50 stands for zero in the data rows.
Here are some points:
[40. 51. 53. 57. 40. 66. 20. 55. 28. 44. 46. 62.]
[55. 51. 43. 64. 44. 53. 46. 44. 51. 58. 37. 54.]
[59. 29. 57. 53. 53. 63. 26. 57. 16. 47. 70. 40.]
[28. 17. 43. 29. 21. 53. 30. 51. 32. 27. 67. 43.]
[35. 51. 54. 16. 48. 24. 60. 51. 75. 54. 50. 49.]
[59. 33. 35. 53. 42. 77. 13. 57. 24. 47. 58. 38.]
[57. 56. 63. 45. 68. 33. 48. 40. 37. 60. 65. 57.]
[44. 51. 69. 63. 45. 29. 73. 39. 73. 61. 49. 72.]
[51. 40. 71. 66. 64. 67. 74. 41. 35. 56. 32. 61.]
[64. 35. 40. 74. 50. 65. 32. 56. 43. 60. 54. 32.]
[46. 21. 38. 50. 40. 94. 21. 70. 26. 13. 66. 17.]
[50. 94. 80. 61. 74. 24. 99. 25. 99. 68. 16. 88.]
[51. 29. 30. 63. 32. 56. 11. 48. 48. 39. 78. 26.]
[43. 12. 21. 45. 26. 78. 0. 72. 9. 25. 76. 34.]
[58. 28. 41. 68. 54. 61. 30. 54. 30. 45. 64. 29.]
[52. 15. 26. 28. 45. 77. 7. 73. 30. 15. 82. 10.]
[52. 78. 82. 55. 51. 20. 87. 25. 88. 75. 43. 66.]
[41. 75. 60. 62. 67. 32. 69. 29. 73. 61. 38. 76.]
Here are 16 more points, each followed by its number:
[57. 57. 45. 46. 65. 65. 50. 53. 35. 44. 59. 49.] 0
[26. 30. 52. 32. 36. 31. 45. 36. 60. 30. 56. 58.] 1
[49. 64. 53. 35. 58. 42. 52. 54. 50. 63. 74. 46.] 2
[49. 52. 41. 66. 39. 39. 45. 27. 54. 53. 40. 69.] 3
[32. 66. 70. 52. 52. 42. 84. 33. 62. 62. 36. 79.] 4
[48. 99. 99. 55. 75. 0. 99. 26. 99. 77. 33. 91.] 5
[38. 88. 78. 63. 59. 32. 65. 46. 65. 57. 34. 84.] 6
[52. 38. 62. 43. 65. 62. 62. 64. 50. 33. 64. 30.] 7
[64. 54. 61. 73. 61. 52. 61. 40. 66. 71. 43. 47.] 8
[53. 46. 66. 56. 52. 56. 72. 45. 63. 37. 50. 50.] 9
[34. 42. 43. 51. 38. 37. 40. 39. 43. 42. 50. 62.] 10
[32. 85. 72. 49. 59. 25. 63. 47. 63. 58. 35. 77.] 11
[57. 48. 57. 51. 67. 55. 34. 68. 48. 66. 66. 35.] 12
[53. 87. 83. 53. 73. 10. 88. 35. 61. 80. 56. 81.] 13
[52. 59. 54. 49. 50. 56. 41. 48. 36. 61. 58. 51.] 14
[43. 37. 51. 37. 46. 37. 48. 51. 34. 51. 64. 63.] 15
Which of these numbered points is nearest to each point below, ignoring the direction in which the first points spread most? Its number follows each.
[44. 49. 69. 55. 43. 51. 58. 46. 42. 43. 54. 60.] > 4
[23. 42. 67. 41. 43. 22. 65. 30. 70. 36. 58. 70.] > 1
[60. 46. 53. 73. 52. 59. 51. 46. 55. 60. 49. 48.] > 8
[42. 58. 51. 62. 40. 50. 37. 50. 44. 41. 46. 70.] > 6
[43. 53. 40. 27. 56. 55. 35. 63. 37. 54. 79. 31.] > 2
[49. 51. 34. 78. 26. 41. 55. 29. 67. 38. 36. 76.] > 3
[44. 9. 28. 37. 27. 52. 17. 63. 17. 30. 82. 41.] > 15
[69. 34. 37. 64. 61. 69. 26. 69. 34. 47. 41. 20.] > 8
[53. 71. 62. 47. 71. 37. 61. 62. 65. 76. 45. 51.] > 12
[40. 58. 59. 24. 50. 26. 64. 38. 73. 45. 41. 59.] > 1
[48. 45. 56. 38. 52. 35. 61. 43. 50. 64. 56. 46.] > 15
[53. 64. 49. 39. 63. 49. 67. 55. 47. 52. 41. 60.] > 0
[61. 50. 36. 67. 38. 46. 58. 39. 68. 46. 17. 61.] > 3
[66. 61. 39. 69. 62. 53. 69. 50. 69. 69. 37. 59.] > 8
[42. 63. 48. 39. 54. 39. 47. 57. 45. 47. 52. 69.] > 11
[44. 37. 51. 54. 45. 74. 52. 67. 39. 23. 58. 38.] > 9
[68. 33. 53. 53. 69. 62. 54. 62. 55. 42. 66. 19.] > 7
[62. 58. 49. 67. 47. 54. 55. 48. 57. 59. 18. 52.] > 8
